In the rows, zero is written as 128.
Named moves, each a turn or a mirror, and the order they were made in; the first pair answered
detep:
[150 100 109 130 110 125 119 124 110 154 165 156 133 152 139 101 100 121]  ->  [144 101 108 129 108 127 117 120 108 157 170 147 133 153 137 100 104 127]
[ 91 162 112 100 166 110 112 136 160 133 107 119 145 128 131 119  72 142]  ->  [101 165 119 107 168 106 110 135 156 126  93 132 144 124 124 117  75 138]
[118 108 128 136 131 109 101 142 108 164 151 169 143 161 168  68  89 131]  ->  [112 107 130 126 125 110 106 139 111 173 154 158 143 160 173  71  91 140]
[ 91 114  84 103 145 128 126 121 105 176 195 115 108 163 151 109  74 123]  ->  [150 109  92 128 178  98 113 141  81 136 141 178 131 139 126 103  68  86]
ziz:
[115 136 118 117 120 132 129 126 125 152 120 135 127 123 145 118 116 138]  ->  [115 141 127 127 107 139 129 134 129 139 126 134 120 120 148 118 131 137]
[118 138 146 142 133 123  95 122 174 115  88 158 157 120 136 137 124 113]  ->  [124 137 140 159 125 119  95 121 177 105 102 147 149 118 134 155 150 104]
[190 131 106 149 124 122 127 114  95 116 147 143 127 144 125 103  78 126]  ->  [188 143 124 162 115 124 127 134 105 119 136 157 134 142 127  94  79 122]
Miken:
[135 167 128 110 160 112 125 171 140 112 130 130 138  84 134 146 144  69]  ->  [139 155 134 115 137 114 133 173 138 114 114 126 139  72 136 144 172  80]
[112 116  99  83 133 104 154  88 111 100 114  44 125 106  55 163 161 137]  ->  [ 96 118  89  81 156 103 141  93 126 100 129  47 124 114  47 171 142 123]
[105 167 144 108 140 134 137 134 153 122  94 116 149 119 128 132 115 146]  ->  [ 90 171 138 113 153 130 122 144 160 119 122 123 138 121 132 142 109 131]
[153 147 129 141 131 139 125 129 126 136 114 147 114 115 137 110 147 119]  ->  [148 145 128 131 136 135 127 129 120 134 104 144 121 116 136  97 128 124]
Fovi:
[144 142 134 132  90 116 104 113 124  85 126 151 138 123  95 169 193 138]  ->  [ 81 144 108  96 122 130  99  99 149 133 189 112 123 160 109 159 127 139]
[177 146 149 104 125 131 161 147 108 149  51 173 167 108 131  64  85 138]  ->  [198 116 128 149 145 114 126 115  96  62 132 117 115  87  76 179 150  99]
[100 156 141 144  74 149 131 144 138 143 179 111  92 149 161 140 174 144]  ->  [ 98 161 144 139  67 151 136 150 134 158 155 131 113 142 176 123 172 154]
[144  98 119 102 160 145 136 136 105 136  65 136 141 103  88 120 119 101]  ->  [134  93 103 105 172 146 122 128 110 130 107 111 127 109  78 145 128  90]
Pairs:
(2 to 3 moves a pair)
[166 122 145 102 122 112 157 130  98 136  69 159 151 122  98  90  81 120]  ->  [156 135 137 132 157 102 111 139 102 112 101 180 138 126  86 117  80  84]  Miken, Fovi
[102 119 136  99 113 143 142  83 131 122 107  78 121 138  97 170 127 154]  ->  [ 81 149 155  88 112 149 144 110 142 164  88 114 134 150 132 111  99 165]  Miken, Miken, Fovi
[100 164 116 160 148 147  86 152 136 127 117 157 146 136 141  85 114  87]  ->  [101 158 105 168 156 146  78 141 139 109 144 136 136 137 117 115 124  78]  Fovi, Fovi
[119 104  99  89 151 128 136 107 115 144 141 113 147 153 123 107  79 121]  ->  [155 127 136 131 107 121 143 149 112 119  71 168 152 123 134  92 138 122]  Fovi, ziz
[ 70 129 144 130 106 146 114 150 154 178 165 123 133 138 140 124 124 121]  ->  [ 94 115 149 148  87 141 117 143 142 150 172 109 124 117 129 153 170 121]  Miken, Fovi, Fovi
[149 113 126 142  92 113 137 134 114 109 113 130 125 123 127 137 170 120]  ->  [108 118 113 121  96 130 143 126 133 141 154  93 111 146 147 133 140 127]  detep, Fovi
[146 105 160 123  56 152 166  86 112 107 109  79 125 125 113 181 220 153]  ->  [104 132 160  79  56 171 176  95 126 175  90  97 143 147 161  99 154 183]  Fovi, Fovi
[118 173 169 138 114 138 142 168 149 121  51 156 139 102 146 108 154 144]  ->  [ 77 122 120  99 149 140 132 103 166 127 155  61 102 127 119 167 126 143]  Fovi, Miken, Fovi
[101 167 138  78 152 130 160 142 156 132  94 124 120 155 151 100  91 154]  ->  [118 142 117 112 166 123 134 119 152  85 147  88  82 148 113 168 134 120]  Fovi, Fovi
[ 88 136  88  84 111 137 114 106 118 174 211 120 116 191 149 127  38  88]  ->  [154 172 120 147 132 110  85 165 103 127 137 222 142 156 135 101  56  44]  detep, ziz
[152 153 151 182 144 112 108 166 110 115 124 164 117  93 147 149 196  90]  ->  [119 166 162 151 100 137 136 155 134 160 121 126 114  99 184 128 205 136]  detep, Fovi, Fovi
[113 159 139 157 112 128 138 156 152 135 154 100 116 143 143  90 149 150]  ->  [118 152 134 165 115 118 131 147 145 125 160  96 106 139 131 116 163 142]  Fovi, Fovi
[150 155 137 127 107 153 145 154 143 144  79 155 146 128 137  76 122 131]  ->  [138 136 118 148 102 153 134 124 148  99 158  86 105 126 106 162 169 120]  Fovi, detep
[165  93 116 124 159  95 142 120  92 124  95 168 163 136 106  95  75 123]  ->  [140  87 100 116 176 101 132  99  99 128 145 139 137 145 105 122  63 118]  Fovi, Fovi
[124 134 110 108 203 120 152  82 110 124 113 150 139 143 134 115  83 135]  ->  [141 126 112 131 204 119 150  78 100  95 121 145 126 130 108 150 116 126]  Fovi, Fovi
[ 92 163 141 146 131 138 114 156 166 145 145 129 111 137 157 143 146 119]  ->  [103 135 118 144 171 120  98 142 148 144 164 135 123 155 134 138 101 106]  ziz, detep, Fovi
[104 130 103 107 173 117  97 112 132 128 145 116 132 140 104 137  96 112]  ->  [148 138 140 129 113 119 121 129 119 109  72 136 145 107 111 122 157 139]  Fovi, detep, Fovi
[150 113 128 106 164 112 142 112 130 146  82 148 159 134 131 100  86 139]  ->  [ 98 143 129 108 139 139 130 121 164 184 150 104 116 152 170 110 114 152]  Miken, Fovi, detep
[ 99 113  86 129 155 122  95 115 127 128 204 127 111 159 137 135 118 103]  ->  [ 90 120 112 130  84 138 125 116 134 134 178 103  99 142 160 138 188 136]  Fovi, Fovi, detep
[133 111 113  95 147 124 141 104 129 139 130 119 137 140 131 133 102 134]  ->  [141 101 119 111 124 122 143  95 124 121 135 105 126 128 120 153 133 130]  Fovi, Fovi, detep
[149  85 120 114 142  98 136 123  82 104  98 152 163 132 114 122 101 121]  ->  [129 102 120 118 162 103 116 133  98 120 128 164 147 147 131 108  74 104]  Miken, Fovi
[137 146 135 138 180 122  96 139 118 123 127 168 143 135 137 100  74 100]  ->  [ 90 166 142 135 145 149 102 139 147 154 160 127 117 145 170 102  95 124]  detep, ziz
